(in the rows, 128 means zero)
One turn or mirror swaps these rows in pairs. Which row does each one swap with?
The rows were stretched afterwards, more along some directions than others.
q_202: [121 110 117 117 158 142 119 111 147 122 120 120 131 126 115 131 116 134
 143 120  99  98 125 129 124  94]
q_810: [139 106 122  93  72 131 117 127 162 128 144 104 130 155 124 150 154  79
 146 136 120 122  89 145 122 104]
q_85: [134 116 111 104  97 129 103 130 138 134 151 131 137 151 125 162 119 102
 124 125  89 100 139 156 123 126]
q_308: [134 123 135 112 113 122 105 131 163  95 164 116 128 140 112 128 137 103
 140 165 128 121 122 128 125 105]
q_491: [132 140 139 127 120 123 122 147 136 124 153 142 125 149 113 141 119 108
 120 136 107 111 143 136 136 144]
q_16: [122 111 113 124 152 137 122 105 138 131 117 124 129 125 117 134 108 131
 139 107  96  98 134 134 123  86]
q_416: [150 102 101 117 127 139 121 112 144 126 150 132 147 131 106 116  91 136
 156 135 110 110 155 163 111 108]
q_627: [143 134 122 118 124 132 135 138 157  99 158 128 134 111 103 108 115 110
 146 147 138 109 157 153 125 131]
q_57: [173 125 112 135 127 139 121 160 136 144 153 141 158 134 122 132 132 118
 135 125 105 118 159 168 101 161]
q_49: [140 113  98 121 118 149 121 121 167 129 149 127 128 125 146 138 116 133
 161 130 115 118 133 143 121 115]
q_757: [121 134 118 145 149 131 100 129 157 132 137 137 136 123 128 128 101 106
 147 139  93 114 162 146 101 114]
q_666: [118 120  83 112 133 147 129 104 172 104 160 140 126 121 115 128 106 114
 152 117 103  88 172 142 128 102]
q_696: [134 140 108 125  96 123 117 138 161 121 156 129 133 107 135 127 124 101
 149 137 136 105 156 152 132 123]
q_195: [127 125 137 142 100 138 122 120 148 136 134 125 133 161 127 162 123  96
 150 118  95 103 152 138 130 108]
q_881: [128 125 121 118 166 119 133 128 130 130 117 144 146  93 108  56  66 161
 156 149 126 108 155 137 112 151]
q_846: [122 107 103 116 127 138 106 133 140 125 124 113 126 110 104 139 134 118
 133 131 112 109 135 122 143  88]
q_704: [130 101 124 118 113 115 113 133 148 141 132 120 138 109 110 143 115 112
 138 129 123 107 134 157 141 108]
q_692: [130 125 111 123 170 124 127 118 119 131 109 145 135  95  99  62  56 162
 151 151 111 109 159 136 120 152]
q_560: [142 120 133 114 114 124 101 139 172 104 175 115 137 140 123 133 142 102
 144 167 125 122 119 137 111 118]
q_181: [136 130 122 131 147 128  97 155 159 119 138 148 151 123 123 105 119 110
 143 170 107 137 151 154 108 172]
q_168: [134 144 122 147 151 131  92 151 165 122 145 145 143 129 125 121 113  99
 144 166  98 127 161 158 100 157]
q_184: [115 138 124 115 157 149 119 127 170  87 141 123 135 121 116 113 131 135
 138 144 131 117 146 115 153 111]
q_915: [146 150 123 122 111 145 120 117 147 108 136 109 116 153 130 135 162 111
 126 148 130 148 119 126 135 137]
q_741: [134 136 112 121 117 130 134 134 166  98 160 132 127 109 118 120 125 108
 145 133 141 107 164 153 132 126]
q_445: [172 145 136 128 114 138 120 157 119 119 143 126 141 145 144 145 142 121
 121 130 122 125 140 177 109 169]
q_451: [132 101 133 120 123 118 121 137 151 140 130 121 146 108 114 131 115 117
 147 128 127 108 136 162 129 116]
q_739: [129 141 122 148 143 131  97 140 153 135 144 139 135 135 133 133 114 102
 144 145  97 128 154 153  95 136]
q_63: [133 104 121 117 136 130 113 152 148 121 125 145 157 102 115  90 110 133
 157 158 118 112 140 136 128 149]
q_20: [127 136 118 137 147 127 123 111  96 132 101 137 111 119 100  97  67 161
 133 142 109 121 151 124 126 136]
q_571: [131 112 133 116 137 115 127 141 157 130 131 125 147 101 118 120 120 124
 146 134 134 110 140 154 128 124]
q_238: [159 111 118 116 121 130 126 131 137 126 152 132 151 135  93 107  98 128
 141 144 126 115 143 173 113 125]
q_167: [151 102 105 116 119 138 119 115 142 135 154 131 151 142 106 121  89 130
 154 133 106 109 142 170 103 112]
q_914: [131 124 114 118 169 120 131 126 123 134 108 144 141  96 106  61  64 157
 150 150 119 114 152 144 111 158]
q_142: [122 132  98 111 116 137 118 107 145 127 129 138 124 131 107 108  98 133
 130 140 120 132 131 129 156 121]
q_867: [124 115  86 120 145 148 120 114 180 107 171 143 137 112 113 124  96 114
 158 135  97  92 180 141 120 109]
q_21: [173 148 136 132 125 137 120 157 118 119 138 128 139 142 133 140 143 124
 122 136 123 127 137 177 112 168]
q_629: [127 115 106 117 102 120 112 113 127 143 122 130 110 126 103 139 111 122
 117 127 121 133 124 133 153 104]
q_807: [118 121 137 139 112 135 120 110 112 132 109 122 116 142 104 139  99 125
 142 135  98 113 140 122 138 109]
q_943: [129 126 117 121  84 133 122 100 132 136 135 110 130 152 109 140 117 110
 130 113 123 120 145 134 142  89]
q_592: [122 119  99 104  86 128 106 118 154 137 144 132 133 129 140 154 115 107
 146 116 103  93 145 157 126 111]
q_894: [149 152 122 114 109 156 135 120 142 108 132 127 137 163 146 143 135 108
 145 109 116 105 141 184 114 146]
q_485: [130 112 111 104 108 126 103 126 142 133 149 134 134 144 118 156 118 103
 128 132  86  99 138 150 131 125]
q_473: [131 115 124 123 148 141 114 149 150 121 121 147 160 108 112  88 104 138
 159 160 112 123 145 142 127 156]
q_600: [123 106 121 113 106 135 133  96 125 128 121 104 129 129  94 130 107 122
 136 106 122 106 147 133 154  80]
q_144: [140 121 123 123 136 138 129 144 145 130 119 143 159 114 114  88 103 140
 157 132 120 109 143 137 131 134]
q_705: [128 134 119 151 141 132  98 136 160 137 147 142 144 137 131 132 105 101
 148 143  91 116 164 157  92 130]
q_535: [123 136  95 110 136 155 133 104 165 107 146 141 138 146 136 125 112 110
 159 118  95  88 159 157 121 127]
q_539: [135 115 119 120 130 131 100 125 175 102 180 122 129 139 118 139 134 107
 139 163 109 111 139 123 117 104]
q_706: [130 124 122 113 173 122 138 128 134 128 111 141 149  86 109  57  68 159
 159 146 128 109 159 144 113 149]
q_228: [151 147 130 119 106 146 127 128 134 114 129 126 134 158 155 148 143 109
 140 109 114 112 134 183 109 148]
q_148: [119 118 100 105  81 124 109 116 155 134 147 127 130 121 143 151 120 103
 146 117 110  95 141 147 133 104]
q_346: [146 151 122 116 110 152 134 124 140 112 132 129 137 158 153 146 141 112
 143 111 115 110 137 182 111 145]
q_436: [129 125 117 111 167 120 131 128 126 135 114 143 143  93 106  58  69 161
 155 149 125 116 148 138 113 155]
q_952: [126 139 115 149 153 127  93 142 159 129 142 142 135 120 132 122 106 109
 142 158  98 125 159 146  99 141]
q_382: [122 122 132 144 106 139 120 114 118 132 119 129 117 158 114 159 105 114
 143 128  93 102 148 137 130 110]
q_426: [124 151 125 115 147 148 126 119 157  92 140 129 136 138 126  96 126 142
 134 142 136 129 140 115 146 129]
q_206: [112 113 134 112 148 135 139 124 133 105 118 123 118 116 113 118 113 135
 139 133 125 108 146 130 163 126]
q_483: [144 138 123 111 144 142 125 121 140 102 122 121 113 145 124 128 159 130
 121 143 128 143 112 125 134 142]
q_833: [121 121  97 107  85 131 103 116 168 128 155 129 132 121 143 151 118  98
 149 120 108  92 150 147 134 107]
q_11: [132 116 118 114 161 145 121 115 144 112 120 119 130 132 119 132 130 133
 138 125 103 104 121 135 127 110]

q_184 swaps with q_600
q_491 swaps with q_57
q_943 swaps with q_426
q_739 swaps with q_436

